In the rows, zero is written as 128.
One hidden turn or mirror swaps the rows below in pairs. Which row is each named row swapped with?
The rows were stretched afterwards, more along some directions than others.
tigak: [118 165 127 138 120 148 143 137 135 97 144 113 133 120 111 128 143 139 139 133 125 129 102 132 144 138 138 127 133 115 121 132]
vigev: [136 157 109 169 102 129 163 144 141 73 101 128 108 147 135 118 152 167 134 145 149 111 124 125 137 156 143 149 119 105 113 134]
Suku: [96 161 137 149 121 149 159 143 122 86 155 117 139 122 117 140 136 160 144 140 139 111 93 112 120 148 138 126 105 114 130 111]
tiz: [101 141 105 147 110 166 146 135 115 87 139 143 132 112 124 153 135 163 133 124 130 115 102 128 132 157 137 128 110 109 135 138]
tuved: [110 149 109 160 123 150 147 130 106 100 132 117 120 114 125 140 141 148 141 140 151 125 107 114 118 158 140 142 125 102 136 147]
subem: [124 164 133 163 109 139 157 147 132 135 146 113 127 111 128 118 134 159 119 128 123 91 128 105 123 151 118 142 132 118 117 118]
pata: [134 142 134 129 98 133 142 133 117 128 102 91 116 110 120 100 147 137 121 124 113 103 140 131 120 128 128 141 145 130 130 135]
femiv: [104 128 115 134 112 144 168 129 124 115 103 131 105 141 155 141 149 142 124 112 154 104 128 130 123 116 156 141 114 115 137 140]
sis: [111 147 115 148 122 164 149 129 117 146 147 105 133 117 121 135 141 140 125 113 132 104 130 127 126 135 137 129 115 133 117 137]
bisin: [116 124 106 137 123 149 139 126 129 104 116 120 107 127 134 131 145 147 111 125 130 109 137 134 131 150 144 144 114 120 114 129]
tubi: [107 150 133 141 120 124 159 133 125 119 118 105 124 131 135 110 141 147 114 142 148 101 131 114 111 120 133 143 111 138 118 116]
golek: [135 180 128 152 105 123 156 146 150 128 140 116 102 122 121 119 134 156 120 135 128 104 116 122 121 144 144 141 137 132 103 112]
sivun: [105 152 137 150 124 141 148 130 145 85 145 107 132 118 124 127 166 148 138 141 139 129 112 131 138 134 144 141 99 112 117 116]
fimu: [98 148 133 137 112 148 157 134 112 125 135 118 106 118 129 140 132 172 124 123 137 100 118 130 113 142 146 152 110 133 129 113]
busef: [133 181 134 153 102 122 156 152 114 125 148 109 116 115 118 131 130 159 132 141 138 117 98 113 110 138 141 120 134 132 122 127]
dumo: [116 127 115 131 115 143 147 114 136 111 133 111 109 116 133 124 154 123 127 128 138 101 137 108 126 135 131 135 133 105 140 142]
vedu: [120 137 118 149 103 154 144 132 134 99 108 123 119 125 132 124 144 168 133 130 117 96 133 128 118 165 135 152 121 109 129 125]
Dibi: [126 127 124 151 112 136 146 140 122 98 127 120 150 128 131 115 150 126 128 139 124 120 118 118 142 127 110 113 114 129 124 135]
doz: [105 149 103 139 123 150 140 121 109 112 131 91 123 105 112 132 148 129 132 116 147 117 125 108 115 151 153 143 140 120 129 137]
lib: [112 146 113 153 126 139 170 131 130 132 137 122 121 123 137 149 140 158 115 121 149 124 112 126 138 127 146 130 105 107 129 140]
Dopu: [115 156 114 161 115 164 156 135 142 100 128 142 130 125 143 152 147 159 142 120 141 123 110 136 141 145 151 139 116 100 127 139]
liku: [126 156 133 129 129 145 139 130 139 112 139 96 122 119 98 116 158 139 130 141 145 105 114 133 141 152 147 147 112 116 117 117]
Sosuf: [104 134 123 133 123 144 149 134 133 106 117 112 143 113 146 123 145 154 126 108 116 116 127 129 140 115 144 145 105 114 129 113]
fenus: [113 132 122 170 95 168 147 131 122 100 110 130 121 137 140 137 158 160 123 119 133 107 137 151 120 149 136 149 134 114 110 142]
goki: [113 143 145 150 105 132 147 143 126 81 138 113 145 129 119 120 159 141 143 143 133 118 109 130 130 135 116 117 112 129 115 118]
zak: [101 146 135 123 121 154 139 122 106 104 149 111 122 119 105 133 153 136 128 138 152 118 106 135 114 143 149 146 131 124 140 130]
Bibe: [123 166 147 139 114 135 166 153 142 111 131 122 129 127 131 121 142 143 124 118 128 107 102 128 133 108 142 123 106 125 123 109]
disog: [119 155 127 140 115 139 161 150 115 131 107 101 133 111 117 128 133 161 108 118 126 106 125 122 111 149 138 140 126 132 123 120]
Tamik: [111 140 106 130 109 145 170 137 114 115 104 125 112 129 142 136 137 170 129 119 141 99 116 127 117 150 154 154 125 108 146 128]
rek: [106 159 140 153 108 145 145 137 149 111 126 103 121 116 116 108 140 145 133 133 139 103 129 104 114 152 141 163 128 111 128 117]
Mize: [102 129 106 147 110 136 175 131 114 96 113 121 137 134 149 108 169 145 115 130 122 125 115 126 132 119 132 129 127 106 140 133]
Voda: [109 170 121 151 96 154 166 141 124 107 128 88 110 126 117 105 139 160 113 129 133 98 123 104 117 143 150 149 130 119 133 121]
Boreb: [113 136 130 133 121 132 150 127 118 107 144 97 136 117 130 108 161 131 122 146 138 124 126 133 142 114 132 130 124 116 123 118]
Nar: [117 143 119 124 112 135 143 137 113 131 101 118 115 124 134 123 134 161 124 122 120 110 121 138 118 133 147 145 127 134 128 128]
Gizez: [110 162 143 156 103 139 173 146 117 109 133 117 127 137 116 124 164 163 125 140 153 109 106 148 119 140 129 147 123 121 119 125]
vodoz: [143 170 133 163 93 119 173 149 127 118 156 129 121 124 142 116 138 158 115 150 120 116 100 116 121 115 128 103 126 124 118 122]
Basim: [99 149 129 145 99 146 173 150 110 119 136 105 116 151 112 106 148 151 114 127 137 103 118 134 130 138 130 130 130 135 124 124]
tok: [129 146 100 143 111 145 144 122 133 87 93 108 98 144 131 117 163 146 127 137 139 116 135 131 124 152 157 137 124 122 117 136]
Fep: [132 148 116 146 105 142 154 155 127 118 98 137 117 133 127 145 144 173 122 118 122 103 116 142 137 158 137 135 122 124 117 130]
Boz: [110 133 131 120 122 156 124 122 121 101 147 125 126 120 118 122 155 117 123 137 142 113 124 140 127 127 143 135 127 134 135 121]
kor: [118 177 128 150 103 147 158 149 117 103 128 125 117 132 116 135 129 165 120 140 135 112 95 131 97 149 145 133 136 132 123 125]
gosog: [109 159 140 147 115 138 156 140 155 96 130 127 126 132 127 132 158 146 139 127 143 108 110 134 132 134 146 145 107 124 116 104]
supep: [113 135 122 150 95 145 139 129 123 98 94 117 122 128 132 106 152 158 120 125 129 96 147 136 114 143 132 157 116 129 113 123]
Puf: [134 152 134 121 108 152 129 140 131 103 128 107 134 129 91 115 146 131 126 137 124 99 125 137 127 153 130 130 142 149 115 125]
nof: [111 123 114 135 104 148 146 123 113 125 144 124 116 100 128 113 128 139 110 138 126 101 138 120 118 145 119 141 129 127 126 135]
Befe: [105 150 131 139 114 136 150 146 118 106 125 102 139 108 117 124 146 167 129 126 142 127 120 134 132 144 142 157 107 108 133 123]
Lurik: [112 144 141 143 105 146 144 132 120 121 109 97 100 121 119 113 153 148 112 128 143 96 153 138 103 142 147 169 122 137 105 121]
gok: [115 176 141 144 115 120 166 153 131 119 149 94 127 103 117 116 135 176 135 146 137 109 99 112 128 142 125 136 114 103 123 120]
Vede: [111 136 134 144 98 134 170 136 106 138 148 131 125 111 144 117 133 145 114 135 114 95 106 124 117 114 98 117 128 130 131 131]
noge: [114 127 125 138 106 139 159 127 121 98 101 119 124 114 145 119 167 142 121 132 128 117 129 141 114 134 127 144 136 105 129 135]
bafa: [126 180 129 149 111 138 138 132 142 98 132 100 134 110 120 100 135 144 138 148 148 101 127 103 112 138 135 147 127 118 118 120]
Vek: [120 157 121 145 117 111 168 148 141 126 129 119 132 119 138 124 136 150 125 127 150 122 110 102 142 115 141 119 99 115 134 122]
gom: [130 165 102 165 97 139 160 132 123 125 115 101 96 106 144 110 138 176 111 115 119 106 141 117 113 140 152 159 141 101 118 131]
pimet: [137 153 135 150 127 113 146 147 138 137 132 110 138 115 124 123 152 142 127 134 140 133 123 125 143 128 147 128 118 116 119 115]
Les: [101 140 141 122 114 146 163 142 109 124 139 117 132 123 134 118 145 146 126 130 138 92 110 138 128 133 115 145 132 109 139 128]
ber: [120 165 134 145 104 138 160 137 147 111 133 113 128 127 114 111 144 146 120 140 154 98 122 121 133 125 140 147 117 118 115 131]
Refo: [97 119 122 140 114 150 170 139 112 116 116 146 127 122 139 148 149 160 113 117 125 113 109 133 136 127 139 130 102 119 147 132]
Motoz: [125 141 121 138 108 110 174 137 133 129 117 112 116 119 139 109 157 144 107 129 127 119 121 121 142 108 131 129 114 114 133 128]
kebus: [114 145 117 141 125 142 135 109 140 110 126 107 101 99 129 112 137 134 130 141 136 108 124 112 117 147 133 150 126 105 127 130]
zed: [104 143 113 126 129 153 133 108 135 108 126 98 112 97 110 119 134 131 128 131 143 108 133 118 121 149 144 164 118 114 129 130]
biva: [114 141 125 139 103 139 164 138 126 105 118 122 103 150 127 115 166 159 115 130 106 115 115 146 134 136 147 140 128 126 122 126]
tonuk: [141 180 131 157 102 113 163 145 131 138 143 84 111 117 114 109 140 148 119 135 135 105 134 100 119 127 143 125 136 134 110 126]
zam: [118 137 148 131 106 126 158 147 114 94 128 113 142 144 122 113 167 129 134 144 133 109 109 142 119 128 111 110 127 138 121 110]
Banim: [122 153 126 157 108 130 168 150 128 133 116 142 133 122 149 140 126 186 115 128 124 110 115 130 121 127 141 140 111 117 130 125]
mokat: [122 131 131 121 112 134 146 150 129 109 103 114 123 139 126 130 164 143 123 121 135 126 137 150 143 126 160 134 109 138 113 124]
Ver: [106 142 132 140 102 160 144 129 136 109 119 138 124 118 137 127 133 149 135 130 146 92 122 141 113 145 124 163 116 125 119 127]
rara: [102 128 110 165 109 155 152 122 124 107 136 136 122 115 146 135 168 154 114 130 117 112 134 131 128 129 121 139 130 98 119 151]
kes: [128 137 137 137 91 128 159 143 110 116 133 100 134 148 104 99 163 128 111 133 130 106 132 132 135 125 117 109 139 148 115 131]
Ladum: [111 122 121 154 109 126 159 125 118 112 121 110 133 120 142 104 171 127 106 129 111 120 126 130 131 111 108 123 139 125 112 135]
vup: [130 177 126 161 119 132 161 147 134 107 117 99 129 130 123 109 152 170 128 141 125 119 102 128 135 144 135 133 115 114 113 117]
nopin: [132 137 117 144 79 133 156 142 131 106 121 136 111 134 145 120 146 161 113 126 118 108 138 132 134 123 135 123 124 136 116 129]
Lelas: [120 155 110 149 104 185 144 138 127 90 111 128 127 133 117 137 141 159 124 113 138 100 120 150 136 162 151 146 121 114 123 142]
bano: [127 183 147 157 103 128 163 146 126 124 159 94 129 113 114 103 151 140 128 135 147 105 113 110 122 132 126 137 123 121 122 110]
misod: [117 142 133 132 109 139 151 157 112 136 134 116 135 127 130 143 141 156 128 114 134 106 122 122 126 140 143 131 132 127 133 123]
sovek: [110 144 105 146 127 157 136 112 106 115 121 96 127 104 116 106 136 136 106 131 116 100 138 112 104 149 132 149 143 128 124 128]
togiz: [117 153 134 139 113 141 138 127 125 115 144 110 131 124 108 117 143 135 121 129 151 99 146 127 119 131 153 150 113 146 112 114]
kem: [121 126 112 152 102 154 150 129 133 96 93 142 126 126 144 120 137 169 98 128 105 94 135 140 123 141 124 151 122 125 116 125]
zini: [119 172 126 142 121 139 149 141 135 100 155 113 114 111 120 122 136 151 136 135 145 121 106 129 126 147 149 143 119 103 112 117]
fubu: [141 175 135 153 105 141 145 137 148 103 130 106 132 104 120 117 140 154 132 137 140 106 117 122 128 130 139 130 107 120 116 125]
Tar: [130 158 130 133 131 147 140 139 146 97 116 119 126 130 121 126 126 148 138 138 143 104 108 124 132 149 151 152 99 137 123 111]

noge swaps with disog
Boz swaps with Basim
Puf swaps with Gizez
Tar swaps with vigev
femiv swaps with bisin
goki swaps with busef
sis swaps with rara

